Each row is where one point has got to under a steady rotation. How many ticks took it there?
The counts run from 0 to 239.
[114 129 147 122 150 134 140 148 180 121  91 148  91 135 142 118 104 161
 123 165 148  88 101 118 118 146 138 152 188 105 139 149 173 139 125  94
 145 136  91 109 130  81 154 161 138 118 180 125 110] | 216
[141 120 149 120 166 111 157 125 137 157  99 129  90 127 168 147  99 187
 108 112 114 119 108 108 133 132 115 117 147  65 122 108 182 136  99 154
 109 165 111  93 102 107 121 159  70 119 163 148 118] | 207
[127  99 126 122 124 130 152 121 152 169 110 116 108 162 111 101  54 114
 105 142  97 112 134 115 194  93  81 142 141  97 107 136 186 100 103 146
 139 138 142 118 159  88 134 130 108 140 148 126 116] | 42
[146 119 134 135 141 126 152 116 148 144 118 115  96 150 110 124  93 121
 143 140 115  96 155 103 152 106 123 124 180  80 121 162 211 120 103 164
 164 130 138 138 177 104 102 150 113 133 145 109 119] | 174
[145 108 124 108 142  75 141 136 181  92 123 174 122 143 153 104 106 124
 101 132 146 112 127  96 122  62 126 133 191 112 147 126 159 133 135  98
 135 164 124 131 137  60 117 149 109 116 167 136 159] | 110
[158 125 122 128 129  49 157 122 170 117 101 160 125 151 156 108  99 154
 126 119 134 150 113 101  80  97 102 128 170  82 132 113 167 101 128 141
 125 152 138 116  99 103 138 172  77 121 170 142 143] | 205
[138 117  94 144  90 130 144 142 124 122 131 166 109 164  97  81  56 147
 142  98  81 107 115 122 139 114 129 147 152 115 123  72 138 131 121 109
 122 134 130  80 110  91 149 153 116 150 160 123 133] | 140
[162 137 176 106 144 113 158 123 137 116  86 150 140 163 111  81 115 115
 113 131 171 126 114 151 158 110  97 134 126 102 109 165 158 108 122  83
 143 192 143 132 149  67 144 160  91 121 140 146 127] | 160
[152 140 117 124 137 185 151 146 115 138 117 126  92 150 105 135 102 171
 151  99  62 108 145 114 138 135  87 130 163  74 124 127 165  90  97 139
 160 140 127 107 159 139 131 136  78 104 157 118 130] | 182
[170 132 124 125 114 128 121 161 142 118 112 145  76 174  89 102 101 166
 154 127 101 117 167  98 104 122 124 121 171  88 110 152 166  96 106 154
 161 104 135 112 151 145 157 155  92 115 167 123 146] | 87
[143 137 142 153 160  80 152 123 104 148 119 139 101 160 141 109  99 168
 154 117 141 116 126 126 133 151 128 107 176  75 110 130 214 127 144 120
 162 161 142 119 148 104 151 161 108 148 143 109 132] | 166
[134 157 139 147 150  83 169 112 131 139  84 121 135 141 151 105  95 162
 159 133 153 128 108 142 106 140 107 135 181  71 121 133 197 117 125 125
 156 152 141 129 136 113 131 152  71 147 159  97 128] | 167
[140 114 168 121 139 124 157 139 135 119  81 131 100 148 132 107 121 150
 124 144 186  98 137 126 163 151 159 105 127  87 112 130 188 150  92 132
 136 160 126 124 148  79 126 155  87 154 146  99 146] | 162
[151 113 134 102 154 138 133 131 110 169 132 159  97 156 127 130  90 144
 172 144  99 102 149 117 147 104  82 122 190  82 116 119 169 102 126 135
 164 135 135 116 186  92 119 174 101 128 136 105 133] | 79
[155 155 147 124 149 106 166 116 103 120 129 145 138 147 133  97 112 144
 127  80 141 120 106 172 126 113  99 126 160  74 132 123 173 108 141  87
 160 202 147 119 114  98 126 159  65 118 123 133 131] | 65
[138 131 116 138 157  47 148 140 173 126 122 167 131 146 166 101  94 163
 115 128 152 134 123  97 110 115 133 127 189  92 134 100 164 127 148 127
 151 142 121 112 125  85 136 142  96 141 187 124 169] | 204
[131 122 158 104 126 126 120 139 168 131  81 156  83 177 118  81 112 107
 142 168 161  91 111 130 123 109 121 137 151 105 141 147 139 124 107  85
 138 120 131 115 132  50 171 180 124 121 139 114 128] | 123
[124 152 126 171  93 125 130 113 169 115  86 111 111 180  92  85  98 126
 140 119 120 125 109 129 124 105 107 137 159  76 128 148 154 110  95 115
 134 121 148 105 100  76 172 141 106 121 154 119 141] | 230
[158 136 129 115 135 120 148 141 117 139 135 161 129 140 121  96  69  96
 156 130 139  76 135 146 131  97 103 148 180 103 157 122 164 117 132  99
 156 151 145 141 151  68 109 185 102 140 120 108 130] | 172
[121 151 151 137 135 144 129 153 139 135 133 130  94 148 157 112 100 152
 139 114 107  93 104 170 103 115  84 144 188  68 167 141 161  97 129  70
 171 143 116 112 111 129 153 154  95  88 155 133 112] | 221
[151  90 144  65 143 102 128 134 134 162 118 186  98 136 135 118  90 126
 145 134 142  96 125 127 141 103  92 148 168  97 136  93 142 117 121 126
 129 152 111  98 135  63 123 198  93 118 145 142 122] | 210
[129 127 160 129 122 137 155 141 192  85  97 123  92 149 162 123 146 159
  85 132 133 106 112 132 119  89 129 123 169  83 150 150 181 143  97  98
 137 154 114 122 122 102 124 135 105  94 179 129 129] | 19
[136 115 157 134 160 144 142 139 154 143 103 151  71 147 130 124 117 149
 111 151 119  80 108  99 138 130 135 130 164 105 127 159 190 135 116 101
 139 161  93  94 136  79 147 176 151 102 169 149  92] | 215
[139 144 145 110  95  91 148 120 139  67  84 161 114 145  97  78 125 152
 145 111 181 123 119 146 104 121 130 133 161 105 111 103 145 129 104  97
 130 161 147 103 121  93 155 157  88 148 167 111 144] | 61
[182 139 115 142 122 156 140 161 144  89 132 163  95 181  88  83 112 143
 102  92  91 112 156 109 112  94 141 120 145 102 138 157 144  98 122  97
 168 152 136 121 133  99 158 132 102 112 163 143 156] | 189
[119 148 140 122 133 114 166 129 147  68  89 140 122 138 109  92 107 175
 119 135 182 120 100 130 132 147 149 129 158 111 106 114 167 148 121  86
 146 174 133  96 134  81 166 129 108 147 176 123 145] | 60
[122 116 138 104 121 167 173 158 122 119 102 110 120 129 120 123  73 199
  90 105  96 114 112 145 151 147 110 133 135  88 105 106 172 122 100 107
 137 161 116  97 135 142 141 121  83 124 186 143 114] | 51
[153 110 115 120 172  82 144 149 139 126 126 185  95 156 144 118  88 170
 103 116 140 106 138  87 132 127 164 112 159 102 121 108 163 144 145 129
 152 166 109  93 132  73 147 142 118 145 163 130 168] | 203
[ 88 147 147 135 137 136 133 130 120 178  95 109  89 155 127 105  69 167
 152 136 130  95  98 148 155 160  94 141 160  63 112 140 166 108 123 117
 162 111 121  93 120  97 180 151 112 125 138 106 123] | 129
[112 143 117 167 132 137 137 151 151 125 140 127  80 177 125 100 101 139
 111 117 116  88 122 121 174 126 149 134 183  78 136 152 179 125 140 107
 175 121 117 112 139  86 162 115 146 125 153 107 156] | 228
[141 143 113 137 137 165 140 146 125 130 115 159  90 145  86 122  81 168
 174 157 102  90 120  91 123 160 145 135 181 112 122 113 173 144 111 123
 150 126 107  89 169  78 140 164 135 143 160 105 109] | 178
[150 121 124 123  79 108 159 138 146 101  99 141 119 159 101  72  77 158
 127 122  84 140 123 128 115  95  95 135 154 105 101 126 170  87 104 119
 132 130 142 103 129 143 156 137  84 122 185 131 114] | 49
[121 107 101 128 121 113 151 168 138 112 126 145 104 148 125  88  44 170
 113 146 107 102 135  99 157 130 150 139 177 122 113 102 178 131 134 101
 154 119 117 102 157 128 155 124 128 151 192 115 137] | 47
[141 135 133 121 154 147 153 157 105 144 119 144 120 126 143 120  58 126
 150 133 142  64 127 150 129 131 128 136 178  87 162 100 169 143 121 119
 159 158 108 152 148  80 108 164  86 137 128 104 125] | 171
[148 148 116 116 140 139 125 180 170 102  95 154 121 148 108  88  71 134
 147 171 135  92 137 104 101 127 138 151 173 122 145 131 143 122 120  95
 178 116 129 133 170  93 151 143 112 137 167 117 147] | 85
[130 149 107 129 133 135 137 153 154 110 119 154 114 130 107 112  63 166
 174 155 120  95 134 113 103 141 131 141 205 103 127 101 169 124 120 121
 172 108 128 109 172 108 141 141 114 148 172  93 130] | 179
[162 132 150 113 122 141 157 143 134 103 101 148 115 144 127 110 115 112
 133 115 173  84 131 143 116  99 149 120 151  90 160 113 158 141  94 117
 130 171 135 158 137  57  93 173  59 146 126 102 146] | 69
[119 135 148 117 118 111 124 153 179 101  93 156  97 142 130  92 101 131
 159 159 155  88  99 130  84 121 122 146 182 102 138 123 162 137 116  94
 135 109 113 115 113  90 159 169 118 112 179 122 111] | 217
[162  95 178  91 128 141 152 143  89 136 114 159  78 152 138  99 129 161
 117  87 133 113 151 152 154 114 116  97 126  76 107 104 161 112 121 108
 141 169 139 107 144 135 131 156  67 124 137 126 145] | 157
[107 111 121 130 122 121 141 138 138 149 126 113 109 160 137 108  67 146
 104 106 102 111 144 129 199  93  76 130 161  65 120  97 165 114 108 157
 154 125 140 107 145  97 137 104  79 147 140 101 160] | 236
